One turn sends every row of this set to another row. A few are shown first. Where does it send the rows asked after them?
q620: [-23  10  13   3  33  17 -44  -7 -11  40  16 -19  13  -4  23  21  23   9
 -13  12  10  -1  24   0   5 -11  -6   6 -30 -11 -10  -6  15 -21   2  42
  -9  -9]
q773: [ 21  38   3  15 -27  -3 -10  -2   4   0 -11 -19  18 -30 -14   6 -45  12
  15  19 -10 -31 -12   7   4  12 -30  13  10  -7 -36  23  18  12  15  14
 -16  17]
q800: [-29 -13 -13  17 -15 -15  12 -17  -6   7 -13 -29 -19  -3   1 -17   1 -19
 -10 -18 -46 -10  -1  23 -57 -26 -21  25   4   3 -29  12  13   9   0   4
  -8  16]
q363: [-34 -14  -5  24 -13 -12  12 -19  -4  12 -11 -31 -21 -10   0 -18   2 -18
  -3 -16 -45 -12   6  17 -48 -34 -28  29   8   7 -21  22  12  -1   8   7
 -17  17]
q674: [ 11  12  22  -7   8  -6  11 -33  21  25  16   5  26 -10  16 -18   6 -17
   5  22   1 -16  49  24   2   0  11  35  12 -37  10  -5  15  22   6  -7
  16  -7]
q90: [-10  13 -26   9  16 -13 -35  19 -12  42 -21   2  20  16  18  12  -6 -10
 -18 -18  18  13  25   7  11  -8 -11 -24 -21 -12 -14 -12  20  -2 -16  38
   0   6]
q142: [-35 -12  -1  18 -21 -16   9 -18  -3  14 -14 -26 -18   3   4 -25   1 -16
  -2 -16 -51 -13   3  23 -48 -24 -24  24   9   3 -34  12  15  10   1  -1
  -8  20]
q114: [ -3  13 -30  -1  -5 -22 -31  27 -12  36 -20 -11  23  19   9  12  -8 -20
  -9 -23  19  25  16   1  14   3  -5 -42 -14   2 -12  -6  11   1 -16  23
   5   3]
q168: [ -6 -15 -19  -1  -7  -9   8   3 -14   3 -25  -1   1  40  12 -11   7  13
  28 -51  -9   3   6  -9   3  12 -14 -44 -11   5   0  20 -14 -31  10  18
   3 -11]
q246: [-32 -21 -10 -13 -18  -6 -15 -26  13  26  -5  -1  11   6  24  -6  17   2
  42 -15  11   9 -21 -28   8 -15   2 -32 -15  10  -2 -24  10  26  -5  -7
  14  11]
q661: [  9  14  16  -9   6  -5  16 -24  20  23  14   2  29 -15  10 -18  10 -23
   4  24   3  -9  44  26   7   0  13  37  14 -29  11  -1  13  24   3  -7
  20  -8]
q344: [ 15  34   9  28 -27 -16  -2  12   0  -9  14 -12  18 -17   1  -9 -29  -2
 -10   3  -7 -35 -25  31 -18  -2 -19  14  13 -13 -34  39 -13  -8   2  -8
 -20  16]
q870: [-21 -14  -4 -21 -30  -3 -17 -22   6  16   3  -2  -1   8  29  -9   6   8
  42 -14  21   2 -15 -30   3  -9   3 -37  -7   8 -16 -24  13  30   3  -7
  -7  20]
q783: [  7  28  21 -22 -11  24  10 -19  10  -9  41   2  13 -14  13   1  18  21
  20  25  10 -11  -7  -8  13  17   7  16 -19  -3  -3   3 -15 -15  45  11
   9 -17]
q853: [  7  26   9  31  -7 -17   9  18  -2  -6  17 -12  20   8  10 -21  -6  -7
 -25  -1 -13  -7 -21  43 -23 -17  -2   6  -7 -17 -10  48 -24 -27  -7  -7
  -8  13]
q474: [-19   1 -17   3  20  34  -1  -1  -6  -8 -12 -36  10  -3   4  16  27  22
  40 -28   8 -10 -20  -3   1  -1 -23  10  16  10   9  -1   3 -12 -10  16
 -35   9]
q877: [ 19  16  -1   2  -1  11  -4 -15  -6  34 -23 -14   9 -32 -19  24 -18   0
  25  26 -13 -14  17   1  14  18 -36  32  -8   9  -7   3  35   8  26  48
   1 -14]
q62: [-32 -26  -7 -21 -21 -10 -19 -29  16  26  -8  -1   7  11  25  -9   5  10
  41 -16  16  -5 -13 -29   8 -10   5 -28  -6   1 -10 -26  12  29  -6  -4
   7  13]
q712: [ 19  13  16  -8  11 -10   9 -26  25  17   8  16  29 -12  13 -19  11 -18
   1  23   0 -13  49  28   9  -3  21  26  12 -21  11  -3  15  11   3  -4
  19 -11]
q598: [ -6  17  32 -14  18  36 -20 -21   3  14  37  -9   6 -11  16   7  21  21
   8  29  10  -7  14  -2  19  -4   2  17 -26  -5   2  -2  -5 -25  28  30
  -4 -10]
q352: [-10 -14  -9  -4 -37 -30  17  14 -26  28  -2  20  -1  30   6 -15 -23 -12
  17 -29  -7   7  19  -4   0   4 -18 -26 -21  -2  -6  25 -22 -22  13  20
  26 -17]
q144: [-12   9   3 -10 -50 -35   2  16 -30  33  21  -1   2  -2  -4  -7 -45 -25
  -5   6   2   8  -2 -12 -19 -11 -21   8 -23  -5 -32  26   3  -4  24  25
  18   3]
q707: [ 17   8 -13  -7  13  15 -10 -19  -3  22 -17  -6   9 -26 -24  37  -8 -10
  14  26 -11   3  33   5  16   9 -22  27 -14   8   2   1  20   6  22  50
  10 -15]
q329: [-14  -5 -22   6  15  22   5   6 -10 -14 -17 -22   6  29   4   2  18  27
  35 -40  -6  -7  -8 -10   4   7 -13 -25   5  19  -2   6  -9 -22  -4  23
 -23   1]
q520: [ 17  32   8  25 -18 -21  13  21  -1 -11  19 -14  18  -5   3 -13 -21   2
 -19   4 -11 -17 -22  35 -25  -8  -5  12   7 -11 -21  43 -12 -18  -2  -8
 -21  18]
q443: [  8  13  17 -13  14   1  15 -28  13  19  11   1  31 -13   7 -10   6 -21
   2  28  12  -8  42  22   0   1  14  40  18 -28  11   1  14  27   1  -9
  12  -3]
q456: [-13  -7 -24  -1  -3   6   9   8 -10  -9 -21  -6   2  31  11  -6  15  20
  35 -49 -11   3  -5 -11   3   0 -18 -36  -4   9   6  11 -15 -32   0  22
  -7  -2]
q642: [  2  22  25 -17  14  31  -6 -22   8   4  40  -4  13 -16  23   5  22  19
  20  30  22  -9   1  -3  13  11   5  16 -23   2  -1  -2 -12 -17  36  26
   0 -14]
q287: [-11  13  -9   0 -48 -28  -3  10 -29  30  25 -16   9 -12  -8   6 -47 -22
  -5  11   3  10  -7   7 -25 -19 -33  18 -19  12 -32  18   8   2  30  15
  -1   3]
q657: [-31 -15 -13 -19 -19  -3 -17 -24  11  25  -5   3  14  14  23 -10   5   8
  43 -13  13   3 -19 -29  10 -10   7 -29 -12  10  -4 -31  16  30   3  -6
   2  17]
q235: [-11   6   6  28   7 -15  13  13  11   3  18   0  21  20  15 -21   9 -12
 -23  -7 -17  14 -14  41 -14 -29  12  -2 -30  -7   3  24 -24 -32 -15   5
   5   2]
q901: [-31  -2 -21  16 -23 -14  17 -14  -1   9 -11 -24 -18  -1   2 -22  -6 -14
  -7 -14 -51  -7   6  22 -53 -22 -18  23   5   9 -29   7  14   7   4  -6
  -7  15]
q740: [ 18  31  -1 -31 -28   7  24 -13   9 -22  32  -3  14 -11  13 -25  -5  13
  25  10   6  -2 -10 -10 -10  29   8  16 -14   1 -13   6 -13  -1  44   0
  19  -8]

q773 moves to q352
q246 moves to q443
Now these:
q363 moves to q870
q62 moves to q674
q456 moves to q642
q740 moves to q235
q853 moves to q329
q657 moves to q661
q168 moves to q598
q877 moves to q144
q287 moves to q114

